In the data rows, 128 means zero.
Here is the table:
[152.  90. 172. 126. 162. 113. 159. 227.  79. 122. 163. 193. 156. 123. 141. 141. 106. 161.  91. 100.  49. 107.  59. 105. 198. 156. 129. 192. 188. 226. 117. 111.  93. 206.  88.  83.]
[120. 144. 113. 134. 115. 136. 116.  87. 148. 131. 114. 101. 113. 131. 120. 119. 132. 115. 143. 143. 159. 140. 155. 139.  95. 118. 128.  98. 104.  78. 133. 130. 141.  93. 147. 148.]
[158. 153. 110.  87. 129. 113. 109.  95. 137. 154. 121. 122. 147. 106. 137. 150. 147. 126. 150. 111. 156. 123. 166. 110. 153. 101. 144. 118. 139. 161. 129. 137. 161. 105. 129. 162.]
[110. 142. 111. 138. 114. 136. 116.  93. 146. 122. 111.  99. 112. 135. 118. 112. 130. 116. 138. 144. 159. 139. 152. 141.  89. 123. 122. 100. 101.  73. 132. 130. 137.  94. 145. 142.]
[140.  81. 175. 147. 154. 123. 163. 240.  80. 104. 165. 191. 141. 135. 141. 125. 103. 158.  81. 108.  37. 108.  46. 114. 174. 163. 120. 191. 176. 203. 114. 113.  77. 212.  92.  65.]
[ 77.  86. 153. 204. 126. 155. 155. 177. 121.  78. 135. 123.  88. 158. 110.  81.  97. 127.  83. 158.  86. 136.  71. 159.  73. 173.  99. 136. 100.  57. 134. 113.  71. 156. 131.  79.]
[141.  84. 174. 133. 159. 119. 161. 233.  77. 115. 167. 195. 149. 129. 142. 137. 108. 157.  85. 105.  43. 106.  52. 110. 188. 160. 126. 191. 183. 215. 117. 112.  86. 211.  89.  74.]
[175. 139. 123.  70. 142. 104. 119. 133. 112. 160. 136. 156. 166. 100. 146. 169. 144. 133. 142.  92. 128. 118. 138.  92. 201. 110. 146. 147. 169. 223. 122. 133. 154. 139. 111. 147.]
[166. 146. 111.  77. 135. 106. 115. 109. 136. 162. 129. 133. 165. 110. 140. 164. 148. 137. 156. 103. 147. 120. 156. 106. 173. 104. 149. 126. 156. 187. 128. 140. 165. 122. 118. 156.]
[ 91.  75. 180. 196. 138. 152. 166. 220.  96.  77. 155. 151. 102. 157. 118.  90.  90. 146.  70. 145.  49. 123.  38. 147. 105. 183. 106. 169. 134. 103. 122. 109.  59. 190. 116.  57.]
[ 89. 155.  85.  87.  75. 154. 141. 116. 143. 147.  60.  83. 101. 128. 180. 162. 165. 139. 173. 162. 178. 100. 155. 143.  84. 132.  85. 165. 137. 114.  73. 170. 158.  43.  82. 177.]
[ 94. 131. 109. 104.  95. 151. 149. 147. 124. 135.  85. 107. 109. 131. 173. 149. 151. 144. 148. 150. 146. 102. 126. 141. 107. 146.  90. 176. 145. 132.  82. 156. 137.  81.  77. 150.]
[177. 118. 150.  85. 159. 102. 138. 181.  90. 147. 153. 185. 171. 105. 150. 160. 133. 150. 120.  84.  88. 107. 107.  92. 211. 126. 144. 174. 189. 247. 121. 122. 127. 175.  94. 116.]
[123. 116. 138. 136. 133. 129. 140. 155. 114. 122. 133. 139. 127. 127. 133. 125. 122. 136. 112. 128. 106. 121. 106. 125. 133. 139. 124. 149. 140. 143. 121. 126. 116. 144. 118. 113.]
[121. 190.  66.  83.  88. 133.  91.   6. 178. 160.  71.  57. 118. 113. 135. 142. 174. 101. 196. 146. 236. 138. 228. 135.  81.  83. 130.  72.  88.  70. 125. 155. 198.  19. 151. 210.]
[ 92.  70. 177. 199. 140. 151. 168. 227.  94.  74. 156. 158. 106. 156. 121.  95.  91. 148.  68. 141.  45. 124.  41. 143. 116. 178.  99. 176. 135. 118. 121. 109.  62. 200. 115.  56.]
[146. 193.  78.  94. 109. 119.  79.   0. 185. 165.  99.  72. 133. 117. 108. 136. 155.  91. 184. 134. 230. 152. 234. 129.  92.  70. 152.  39.  76.  67. 158. 143. 192.  49. 183. 195.]
[ 98. 131. 121. 159. 112. 146. 127. 103. 150. 111. 118.  98. 102. 145. 114. 104. 123. 117. 130. 157. 149. 141. 137. 152.  77. 131. 120. 101.  94.  60. 133. 131. 126. 101. 145. 128.]
[ 76. 106. 142. 198. 117. 157. 142. 140. 131.  86. 127. 110.  86. 158. 112.  88. 105. 119. 101. 162. 113. 140.  97. 163.  63. 154. 106. 124.  91.  41. 136. 116.  91. 131. 144.  98.]
[154. 179.  86. 107. 121. 108.  72.   0. 183. 157. 126.  86. 138. 113.  91. 121. 144.  81. 175. 124. 215. 165. 227. 127. 108.  70. 170.  24.  73.  69. 173. 127. 182.  72. 197. 187.]
[114.  71. 180. 170. 151. 135. 170. 242.  88.  93. 162. 179. 123. 150. 129. 109.  94. 153.  71. 124.  40. 116.  35. 130. 148. 175. 111. 188. 157. 163. 119. 110.  67. 207. 102.  54.]
[111. 124. 128. 121. 118. 139. 146. 157. 115. 127. 110. 131. 118. 133. 154. 140. 134. 144. 128. 141. 117. 113. 111. 133. 123. 143. 104. 164. 145. 140. 100. 138. 119. 123.  94. 127.]
[ 75.  86. 162. 206. 130. 160. 160. 190. 115.  78. 143. 127.  89. 163. 114.  82.  94. 130.  79. 156.  73. 136.  61. 159.  78. 172. 101. 149. 106.  63. 128. 112.  68. 163. 129.  72.]
[173. 159. 113. 131. 141.  97.  71.  20. 163. 142. 150. 112. 143. 114.  74. 107. 121.  85. 143. 110. 174. 169. 197. 115. 131.  76. 186.  23.  77.  85. 191. 106. 159. 121. 212. 159.]
[160. 151. 112.  82. 134. 109. 113. 103. 132. 159. 122. 130. 157. 106. 138. 158. 148. 130. 155. 106. 152. 122. 161. 109. 166. 103. 145. 124. 146. 177. 128. 138. 163. 113. 123. 161.]
[167. 148. 113.  76. 137. 106. 116. 114. 123. 161. 128. 142. 167. 104. 143. 163. 149. 132. 152. 100. 144. 122. 159. 100. 183. 107. 146. 132. 156. 194. 123. 133. 160. 122. 117. 157.]
[122.  73. 176. 160. 155. 128. 167. 243.  82.  98. 165. 183. 134. 137. 132. 120.  99. 159.  71. 114.  32. 111.  41. 120. 167. 169. 116. 190. 168. 184. 115. 108.  73. 211.  93.  63.]
[161.  99. 160. 111. 161. 111. 150. 214.  84. 134. 161. 190. 164. 116. 144. 149. 116. 157. 101.  92.  61. 108.  75.  97. 209. 145. 137. 186. 188. 239. 117. 118. 104. 200.  89.  95.]
[134. 150. 106. 107. 122. 125. 108.  82. 146. 145. 116. 107. 128. 120. 127. 132. 144. 116. 151. 130. 168. 134. 165. 126. 122. 111. 131. 105. 118. 113. 129. 136. 156.  94. 142. 155.]
[133. 116. 140. 138. 137. 127. 134. 151. 121. 122. 139. 145. 130. 133. 124. 124. 119. 131. 114. 122. 107. 125. 106. 126. 139. 136. 127. 138. 133. 139. 128. 119. 112. 153. 122. 111.]
[126.  78. 182. 160. 155. 129. 167. 239.  80.  97. 168. 183. 129. 143. 132. 116.  98. 159.  71. 114.  39. 112.  39. 125. 163. 169. 111. 190. 167. 176. 118. 109.  65. 213.  98.  59.]
[ 91. 170.  74.  81.  79. 150. 131.  83. 154. 155.  54.  71. 102. 123. 182. 162. 171. 132. 189. 164. 209. 106. 180. 149.  81. 119.  88. 144. 127. 101.  79. 172. 173.  21.  90. 195.]
[ 79.  77. 168. 206. 134. 158. 163. 202. 111.  77. 144. 139.  91. 161. 115.  82.  88. 138.  78. 154.  62. 131.  50. 155.  90. 175. 101. 154. 118.  79. 127. 113.  62. 172. 124.  64.]
[102.  68. 177. 185. 147. 142. 170. 235.  87.  82. 161. 168. 111. 153. 124. 101.  89. 148.  69. 137.  36. 119.  36. 137. 129. 179. 109. 183. 146. 133. 125. 108.  57. 204. 106.  55.]
[ 75.  99. 149. 194. 118. 157. 145. 154. 124.  83. 127. 115.  84. 157. 111.  83. 102. 120.  94. 164.  97. 139.  81. 161.  64. 161. 100. 128.  92.  42. 134. 114.  82. 143. 143.  88.]
[ 87. 123. 126. 171. 113. 149. 130. 113. 148. 103. 117.  95.  92. 151. 115.  98. 119. 119. 121. 161. 131. 140. 123. 156.  67. 141. 115. 110.  90.  45. 134. 126. 110. 110. 146. 118.]
[111. 185.  67.  80.  80. 134.  94.  21. 176. 163.  66.  52. 118. 113. 145. 152. 176. 108. 197. 152. 234. 130. 219. 147.  79.  93. 119.  87.  98.  78. 109. 164. 196.  18. 136. 212.]
[159. 100. 166. 115. 160. 111. 152. 218.  81. 129. 162. 194. 160. 123. 142. 151. 117. 153.  92.  91.  58. 107.  70. 100. 204. 149. 133. 192. 191. 232. 115. 117.  97. 203.  83.  88.]
[ 99. 173.  66.  75.  71. 147. 120.  66. 159. 159.  56.  66. 103. 121. 174. 161. 177. 128. 192. 165. 214. 113. 195. 145.  81. 111.  96. 132. 113.  91.  88. 173. 181.  13. 100. 205.]
[ 97. 128. 118. 114. 106. 144. 152. 158. 122. 129. 100. 115. 117. 132. 166. 146. 141. 149. 139. 147. 132. 104. 116. 139. 111. 147.  93. 176. 148. 139.  89. 152. 131.  98.  81. 138.]
[150. 119. 146. 147. 148. 115. 118. 118. 126. 122. 163. 148. 140. 128.  96. 108. 111. 115. 108. 109. 112. 147. 123. 118. 140. 118. 159.  99. 119. 125. 160. 106. 116. 164. 160. 110.]
[168. 137. 135. 145. 159. 104.  90.  65. 144. 133. 166. 133. 148. 122.  73. 104. 112.  94. 116. 100. 139. 164. 162. 117. 146.  95. 179.  52.  95. 104. 189. 102. 139. 157. 196. 132.]
[177. 130. 134.  78. 149. 102. 130. 161. 100. 159. 143. 171. 175. 104. 147. 171. 139. 149. 130.  84. 106. 109. 125.  93. 209. 119. 149. 163. 184. 236. 120. 130. 141. 162. 102. 129.]
[174. 113. 150.  89. 157. 103. 138. 194.  91. 144. 155. 183. 168. 110. 149. 163. 127. 156. 116.  86.  80. 105.  99.  94. 214. 129. 140. 177. 187. 246. 117. 123. 117. 185.  91. 112.]
[123. 145. 105. 124. 116. 134. 116.  85. 145. 135. 116. 101. 119. 127. 123. 126. 140. 116. 147. 138. 165. 139. 157. 131. 108. 119. 128. 102. 107.  93. 130. 134. 150.  93. 143. 152.]
[140. 111. 145. 145. 149. 120. 125. 137. 124. 120. 154. 145. 136. 128. 109. 118. 114. 120. 113. 117. 107. 134. 116. 120. 143. 128. 145. 117. 124. 134. 147. 112. 115. 162. 143. 107.]
[179. 123. 141.  78. 154. 100. 135. 171.  97. 152. 150. 180. 174. 102. 149. 166. 138. 148. 122.  83.  95. 106. 112.  91. 210. 119. 148. 173. 185. 242. 115. 125. 133. 172.  96. 126.]
[162. 130. 140. 150. 155. 104. 102.  91. 134. 126. 170. 142. 147. 122.  80. 101. 110. 105. 113. 102. 122. 157. 144. 118. 145. 105. 173.  65. 104. 117. 177. 102. 128. 165. 179. 114.]
[102. 135. 118. 147. 114. 140. 120.  95. 149. 114. 111.  99. 101. 138. 116. 108. 125. 117. 135. 153. 152. 137. 142. 145.  81. 125. 116. 101.  95.  65. 134. 129. 131.  94. 146. 136.]
[168. 170. 104. 125. 139. 104.  72.   7. 173. 148. 142. 100. 145. 112.  76. 111. 136.  84. 154. 113. 192. 171. 210. 119. 123.  78. 181.  19.  75.  74. 185. 115. 173. 102. 209. 165.]
[100. 122. 119. 120. 106. 139. 147. 158. 120. 129. 104. 121. 118. 127. 162. 142. 138. 147. 133. 146. 122. 107. 111. 139. 116. 144.  94. 177. 147. 143.  93. 148. 127. 115.  87. 130.]
[149. 152. 106.  94. 124. 118. 107.  87. 144. 148. 119. 115. 140. 113. 133. 147. 148. 120. 155. 122. 164. 129. 172. 118. 137. 104. 138. 108. 124. 142. 130. 137. 158.  98. 134. 161.]
[171. 108. 154.  98. 158. 110. 145. 205.  87. 140. 158. 189. 166. 114. 148. 161. 125. 157. 108.  89.  71. 104.  90.  95. 209. 137. 135. 183. 189. 241. 115. 120. 115. 195.  94.  97.]
[134. 190.  71.  88.  94. 124.  80.   0. 180. 166.  86.  66. 124. 114. 118. 138. 161.  96. 190. 142. 235. 149. 231. 132.  88.  77. 141.  51.  81.  67. 141. 149. 193.  33. 170. 203.]
[ 88. 145.  98.  97.  87. 152. 150. 132. 135. 142.  67.  97. 109. 127. 184. 159. 154. 146. 162. 160. 167.  98. 138. 144.  96. 139.  82. 170. 144. 126.  75. 166. 151.  57.  79. 156.]
[170. 141. 129. 143. 156. 103.  88.  58. 154. 131. 167. 128. 153. 121.  68. 104. 114. 100. 127. 103. 144. 165. 165. 116. 141.  94. 178.  47.  90. 104. 188. 106. 144. 148. 195. 131.]
[ 82. 113. 137. 184. 111. 154. 138. 126. 142.  95. 120. 107.  85. 155. 113.  91. 113. 120. 112. 165. 125. 141. 110. 159.  65. 148. 112. 115.  90.  40. 135. 123. 101. 119. 145. 110.]
[ 87.  78. 171. 200. 137. 153. 164. 209. 102.  76. 149. 149.  96. 160. 118.  88.  90. 141.  72. 147.  58. 126.  45. 154. 100. 179.  99. 163. 121.  92. 123. 107.  54. 184. 120.  57.]
[160. 177.  97. 117. 131. 107.  71.   0. 178. 152. 131.  89. 139. 112.  79. 115. 137.  83. 164. 119. 203. 169. 216. 122. 115.  72. 177.  20.  72.  76. 180. 121. 178.  87. 210. 178.]
[ 91. 158.  80.  82.  77. 152. 134. 105. 145. 150.  57.  77. 102. 128. 181. 162. 169. 137. 176. 163. 186. 102. 164. 147.  83. 130.  87. 157. 132. 110.  75. 170. 163.  29.  80. 185.]
[178. 139. 126.  74. 146.  97. 126. 145. 107. 162. 140. 165. 170. 106. 146. 170. 142. 142. 140.  91. 122. 111. 136.  95. 202. 111. 149. 153. 175. 228. 121. 135. 151. 150. 105. 136.]
[173. 141. 121.  73. 143. 101. 116. 127. 116. 160. 135. 154. 170. 102. 143. 167. 143. 142. 148.  92. 134. 116. 146. 100. 191. 110. 147. 142. 169. 215. 125. 136. 157. 135. 108. 146.]
[ 84. 118. 129. 176. 112. 153. 135. 121. 142.  98. 120. 100.  90. 149. 111.  95. 113. 117. 116. 163. 130. 144. 118. 156.  65. 145. 113. 110.  90.  44. 134. 122. 109. 116. 147. 112.]
[152. 122. 147. 144. 155. 112. 112. 114. 127. 121. 163. 145. 142. 124.  88. 108. 108. 112. 113. 106. 112. 148. 125. 117. 147. 117. 156.  92. 115. 127. 164. 105. 119. 163. 166. 110.]
[139. 152. 106. 104. 122. 122. 111.  86. 141. 149. 114. 113. 134. 117. 131. 141. 144. 117. 153. 123. 166. 131. 166. 123. 132. 104. 138. 107. 122. 129. 131. 134. 157.  97. 135. 160.]
[104. 182.  66.  81.  79. 143. 116.  45. 169. 161.  56.  57. 108. 117. 166. 153. 174. 117. 198. 161. 228. 120. 207. 148.  74. 101. 109. 112. 106.  83.  99. 168. 190.  12. 118. 206.]
[125. 190.  68.  87.  90. 128.  89.   5. 181. 164.  77.  62. 118. 115. 131. 146. 166.  99. 193. 147. 237. 143. 232. 136.  85.  82. 134.  66.  88.  69. 130. 157. 197.  24. 157. 207.]
[ 79.  89. 154. 198. 122. 159. 153. 169. 124.  83. 134. 122.  86. 160. 108.  84.  97. 129.  89. 162.  91. 135.  70. 162.  68. 166.  99. 136.  96.  48. 130. 114.  71. 150. 134.  84.]
[106.  75. 176. 180. 152. 139. 170. 234.  89.  85. 162. 174. 118. 155. 125. 107.  93. 149.  70. 130.  38. 115.  33. 135. 136. 179. 110. 184. 147. 143. 122. 112.  63. 205. 101.  50.]
[171. 149. 129. 144. 147. 100.  80.  40. 156. 130. 156. 122. 148. 117.  70. 103. 116.  88. 132. 105. 156. 172. 182. 114. 135.  85. 186.  34.  84.  95. 191. 104. 147. 140. 207. 144.]
The rows trace a few hidden curves; rows on the same curve form a group. There are 2 groups. The first row asked about is in group 0, and each new group gets the next number.
Rows drawn again from the table, each followed by its group:
[177. 130. 134.  78. 149. 102. 130. 161. 100. 159. 143. 171. 175. 104. 147. 171. 139. 149. 130.  84. 106. 109. 125.  93. 209. 119. 149. 163. 184. 236. 120. 130. 141. 162. 102. 129.] 0
[ 79.  77. 168. 206. 134. 158. 163. 202. 111.  77. 144. 139.  91. 161. 115.  82.  88. 138.  78. 154.  62. 131.  50. 155.  90. 175. 101. 154. 118.  79. 127. 113.  62. 172. 124.  64.] 0
[ 82. 113. 137. 184. 111. 154. 138. 126. 142.  95. 120. 107.  85. 155. 113.  91. 113. 120. 112. 165. 125. 141. 110. 159.  65. 148. 112. 115.  90.  40. 135. 123. 101. 119. 145. 110.] 0
[ 91. 158.  80.  82.  77. 152. 134. 105. 145. 150.  57.  77. 102. 128. 181. 162. 169. 137. 176. 163. 186. 102. 164. 147.  83. 130.  87. 157. 132. 110.  75. 170. 163.  29.  80. 185.] 1
[ 91. 170.  74.  81.  79. 150. 131.  83. 154. 155.  54.  71. 102. 123. 182. 162. 171. 132. 189. 164. 209. 106. 180. 149.  81. 119.  88. 144. 127. 101.  79. 172. 173.  21.  90. 195.] 1
[ 97. 128. 118. 114. 106. 144. 152. 158. 122. 129. 100. 115. 117. 132. 166. 146. 141. 149. 139. 147. 132. 104. 116. 139. 111. 147.  93. 176. 148. 139.  89. 152. 131.  98.  81. 138.] 1
[ 91.  75. 180. 196. 138. 152. 166. 220.  96.  77. 155. 151. 102. 157. 118.  90.  90. 146.  70. 145.  49. 123.  38. 147. 105. 183. 106. 169. 134. 103. 122. 109.  59. 190. 116.  57.] 0
[140.  81. 175. 147. 154. 123. 163. 240.  80. 104. 165. 191. 141. 135. 141. 125. 103. 158.  81. 108.  37. 108.  46. 114. 174. 163. 120. 191. 176. 203. 114. 113.  77. 212.  92.  65.] 0
[134. 190.  71.  88.  94. 124.  80.   0. 180. 166.  86.  66. 124. 114. 118. 138. 161.  96. 190. 142. 235. 149. 231. 132.  88.  77. 141.  51.  81.  67. 141. 149. 193.  33. 170. 203.] 1
[ 87. 123. 126. 171. 113. 149. 130. 113. 148. 103. 117.  95.  92. 151. 115.  98. 119. 119. 121. 161. 131. 140. 123. 156.  67. 141. 115. 110.  90.  45. 134. 126. 110. 110. 146. 118.] 0
[104. 182.  66.  81.  79. 143. 116.  45. 169. 161.  56.  57. 108. 117. 166. 153. 174. 117. 198. 161. 228. 120. 207. 148.  74. 101. 109. 112. 106.  83.  99. 168. 190.  12. 118. 206.] 1
[173. 159. 113. 131. 141.  97.  71.  20. 163. 142. 150. 112. 143. 114.  74. 107. 121.  85. 143. 110. 174. 169. 197. 115. 131.  76. 186.  23.  77.  85. 191. 106. 159. 121. 212. 159.] 1
[ 92.  70. 177. 199. 140. 151. 168. 227.  94.  74. 156. 158. 106. 156. 121.  95.  91. 148.  68. 141.  45. 124.  41. 143. 116. 178.  99. 176. 135. 118. 121. 109.  62. 200. 115.  56.] 0
[170. 141. 129. 143. 156. 103.  88.  58. 154. 131. 167. 128. 153. 121.  68. 104. 114. 100. 127. 103. 144. 165. 165. 116. 141.  94. 178.  47.  90. 104. 188. 106. 144. 148. 195. 131.] 1
[161.  99. 160. 111. 161. 111. 150. 214.  84. 134. 161. 190. 164. 116. 144. 149. 116. 157. 101.  92.  61. 108.  75.  97. 209. 145. 137. 186. 188. 239. 117. 118. 104. 200.  89.  95.] 0
[ 98. 131. 121. 159. 112. 146. 127. 103. 150. 111. 118.  98. 102. 145. 114. 104. 123. 117. 130. 157. 149. 141. 137. 152.  77. 131. 120. 101.  94.  60. 133. 131. 126. 101. 145. 128.] 0
[158. 153. 110.  87. 129. 113. 109.  95. 137. 154. 121. 122. 147. 106. 137. 150. 147. 126. 150. 111. 156. 123. 166. 110. 153. 101. 144. 118. 139. 161. 129. 137. 161. 105. 129. 162.] 0
[111. 185.  67.  80.  80. 134.  94.  21. 176. 163.  66.  52. 118. 113. 145. 152. 176. 108. 197. 152. 234. 130. 219. 147.  79.  93. 119.  87.  98.  78. 109. 164. 196.  18. 136. 212.] 1
[166. 146. 111.  77. 135. 106. 115. 109. 136. 162. 129. 133. 165. 110. 140. 164. 148. 137. 156. 103. 147. 120. 156. 106. 173. 104. 149. 126. 156. 187. 128. 140. 165. 122. 118. 156.] 0
[ 87.  78. 171. 200. 137. 153. 164. 209. 102.  76. 149. 149.  96. 160. 118.  88.  90. 141.  72. 147.  58. 126.  45. 154. 100. 179.  99. 163. 121.  92. 123. 107.  54. 184. 120.  57.] 0
[111. 124. 128. 121. 118. 139. 146. 157. 115. 127. 110. 131. 118. 133. 154. 140. 134. 144. 128. 141. 117. 113. 111. 133. 123. 143. 104. 164. 145. 140. 100. 138. 119. 123.  94. 127.] 1
[162. 130. 140. 150. 155. 104. 102.  91. 134. 126. 170. 142. 147. 122.  80. 101. 110. 105. 113. 102. 122. 157. 144. 118. 145. 105. 173.  65. 104. 117. 177. 102. 128. 165. 179. 114.] 1
[171. 108. 154.  98. 158. 110. 145. 205.  87. 140. 158. 189. 166. 114. 148. 161. 125. 157. 108.  89.  71. 104.  90.  95. 209. 137. 135. 183. 189. 241. 115. 120. 115. 195.  94.  97.] 0
[175. 139. 123.  70. 142. 104. 119. 133. 112. 160. 136. 156. 166. 100. 146. 169. 144. 133. 142.  92. 128. 118. 138.  92. 201. 110. 146. 147. 169. 223. 122. 133. 154. 139. 111. 147.] 0
[102.  68. 177. 185. 147. 142. 170. 235.  87.  82. 161. 168. 111. 153. 124. 101.  89. 148.  69. 137.  36. 119.  36. 137. 129. 179. 109. 183. 146. 133. 125. 108.  57. 204. 106.  55.] 0
[140. 111. 145. 145. 149. 120. 125. 137. 124. 120. 154. 145. 136. 128. 109. 118. 114. 120. 113. 117. 107. 134. 116. 120. 143. 128. 145. 117. 124. 134. 147. 112. 115. 162. 143. 107.] 1
[121. 190.  66.  83.  88. 133.  91.   6. 178. 160.  71.  57. 118. 113. 135. 142. 174. 101. 196. 146. 236. 138. 228. 135.  81.  83. 130.  72.  88.  70. 125. 155. 198.  19. 151. 210.] 1
[177. 118. 150.  85. 159. 102. 138. 181.  90. 147. 153. 185. 171. 105. 150. 160. 133. 150. 120.  84.  88. 107. 107.  92. 211. 126. 144. 174. 189. 247. 121. 122. 127. 175.  94. 116.] 0
[146. 193.  78.  94. 109. 119.  79.   0. 185. 165.  99.  72. 133. 117. 108. 136. 155.  91. 184. 134. 230. 152. 234. 129.  92.  70. 152.  39.  76.  67. 158. 143. 192.  49. 183. 195.] 1
[ 88. 145.  98.  97.  87. 152. 150. 132. 135. 142.  67.  97. 109. 127. 184. 159. 154. 146. 162. 160. 167.  98. 138. 144.  96. 139.  82. 170. 144. 126.  75. 166. 151.  57.  79. 156.] 1
[ 94. 131. 109. 104.  95. 151. 149. 147. 124. 135.  85. 107. 109. 131. 173. 149. 151. 144. 148. 150. 146. 102. 126. 141. 107. 146.  90. 176. 145. 132.  82. 156. 137.  81.  77. 150.] 1
[160. 177.  97. 117. 131. 107.  71.   0. 178. 152. 131.  89. 139. 112.  79. 115. 137.  83. 164. 119. 203. 169. 216. 122. 115.  72. 177.  20.  72.  76. 180. 121. 178.  87. 210. 178.] 1
[126.  78. 182. 160. 155. 129. 167. 239.  80.  97. 168. 183. 129. 143. 132. 116.  98. 159.  71. 114.  39. 112.  39. 125. 163. 169. 111. 190. 167. 176. 118. 109.  65. 213.  98.  59.] 0
[174. 113. 150.  89. 157. 103. 138. 194.  91. 144. 155. 183. 168. 110. 149. 163. 127. 156. 116.  86.  80. 105.  99.  94. 214. 129. 140. 177. 187. 246. 117. 123. 117. 185.  91. 112.] 0
[114.  71. 180. 170. 151. 135. 170. 242.  88.  93. 162. 179. 123. 150. 129. 109.  94. 153.  71. 124.  40. 116.  35. 130. 148. 175. 111. 188. 157. 163. 119. 110.  67. 207. 102.  54.] 0
[123. 116. 138. 136. 133. 129. 140. 155. 114. 122. 133. 139. 127. 127. 133. 125. 122. 136. 112. 128. 106. 121. 106. 125. 133. 139. 124. 149. 140. 143. 121. 126. 116. 144. 118. 113.] 1
[160. 151. 112.  82. 134. 109. 113. 103. 132. 159. 122. 130. 157. 106. 138. 158. 148. 130. 155. 106. 152. 122. 161. 109. 166. 103. 145. 124. 146. 177. 128. 138. 163. 113. 123. 161.] 0
[178. 139. 126.  74. 146.  97. 126. 145. 107. 162. 140. 165. 170. 106. 146. 170. 142. 142. 140.  91. 122. 111. 136.  95. 202. 111. 149. 153. 175. 228. 121. 135. 151. 150. 105. 136.] 0
[134. 150. 106. 107. 122. 125. 108.  82. 146. 145. 116. 107. 128. 120. 127. 132. 144. 116. 151. 130. 168. 134. 165. 126. 122. 111. 131. 105. 118. 113. 129. 136. 156.  94. 142. 155.] 0
[159. 100. 166. 115. 160. 111. 152. 218.  81. 129. 162. 194. 160. 123. 142. 151. 117. 153.  92.  91.  58. 107.  70. 100. 204. 149. 133. 192. 191. 232. 115. 117.  97. 203.  83.  88.] 0
[120. 144. 113. 134. 115. 136. 116.  87. 148. 131. 114. 101. 113. 131. 120. 119. 132. 115. 143. 143. 159. 140. 155. 139.  95. 118. 128.  98. 104.  78. 133. 130. 141.  93. 147. 148.] 0
[ 79.  89. 154. 198. 122. 159. 153. 169. 124.  83. 134. 122.  86. 160. 108.  84.  97. 129.  89. 162.  91. 135.  70. 162.  68. 166.  99. 136.  96.  48. 130. 114.  71. 150. 134.  84.] 0
[152.  90. 172. 126. 162. 113. 159. 227.  79. 122. 163. 193. 156. 123. 141. 141. 106. 161.  91. 100.  49. 107.  59. 105. 198. 156. 129. 192. 188. 226. 117. 111.  93. 206.  88.  83.] 0
[150. 119. 146. 147. 148. 115. 118. 118. 126. 122. 163. 148. 140. 128.  96. 108. 111. 115. 108. 109. 112. 147. 123. 118. 140. 118. 159.  99. 119. 125. 160. 106. 116. 164. 160. 110.] 1
[168. 137. 135. 145. 159. 104.  90.  65. 144. 133. 166. 133. 148. 122.  73. 104. 112.  94. 116. 100. 139. 164. 162. 117. 146.  95. 179.  52.  95. 104. 189. 102. 139. 157. 196. 132.] 1
[173. 141. 121.  73. 143. 101. 116. 127. 116. 160. 135. 154. 170. 102. 143. 167. 143. 142. 148.  92. 134. 116. 146. 100. 191. 110. 147. 142. 169. 215. 125. 136. 157. 135. 108. 146.] 0
[ 75.  99. 149. 194. 118. 157. 145. 154. 124.  83. 127. 115.  84. 157. 111.  83. 102. 120.  94. 164.  97. 139.  81. 161.  64. 161. 100. 128.  92.  42. 134. 114.  82. 143. 143.  88.] 0
[168. 170. 104. 125. 139. 104.  72.   7. 173. 148. 142. 100. 145. 112.  76. 111. 136.  84. 154. 113. 192. 171. 210. 119. 123.  78. 181.  19.  75.  74. 185. 115. 173. 102. 209. 165.] 1
[123. 145. 105. 124. 116. 134. 116.  85. 145. 135. 116. 101. 119. 127. 123. 126. 140. 116. 147. 138. 165. 139. 157. 131. 108. 119. 128. 102. 107.  93. 130. 134. 150.  93. 143. 152.] 0
[152. 122. 147. 144. 155. 112. 112. 114. 127. 121. 163. 145. 142. 124.  88. 108. 108. 112. 113. 106. 112. 148. 125. 117. 147. 117. 156.  92. 115. 127. 164. 105. 119. 163. 166. 110.] 1
[102. 135. 118. 147. 114. 140. 120.  95. 149. 114. 111.  99. 101. 138. 116. 108. 125. 117. 135. 153. 152. 137. 142. 145.  81. 125. 116. 101.  95.  65. 134. 129. 131.  94. 146. 136.] 0
[125. 190.  68.  87.  90. 128.  89.   5. 181. 164.  77.  62. 118. 115. 131. 146. 166.  99. 193. 147. 237. 143. 232. 136.  85.  82. 134.  66.  88.  69. 130. 157. 197.  24. 157. 207.] 1
[100. 122. 119. 120. 106. 139. 147. 158. 120. 129. 104. 121. 118. 127. 162. 142. 138. 147. 133. 146. 122. 107. 111. 139. 116. 144.  94. 177. 147. 143.  93. 148. 127. 115.  87. 130.] 1
[ 99. 173.  66.  75.  71. 147. 120.  66. 159. 159.  56.  66. 103. 121. 174. 161. 177. 128. 192. 165. 214. 113. 195. 145.  81. 111.  96. 132. 113.  91.  88. 173. 181.  13. 100. 205.] 1
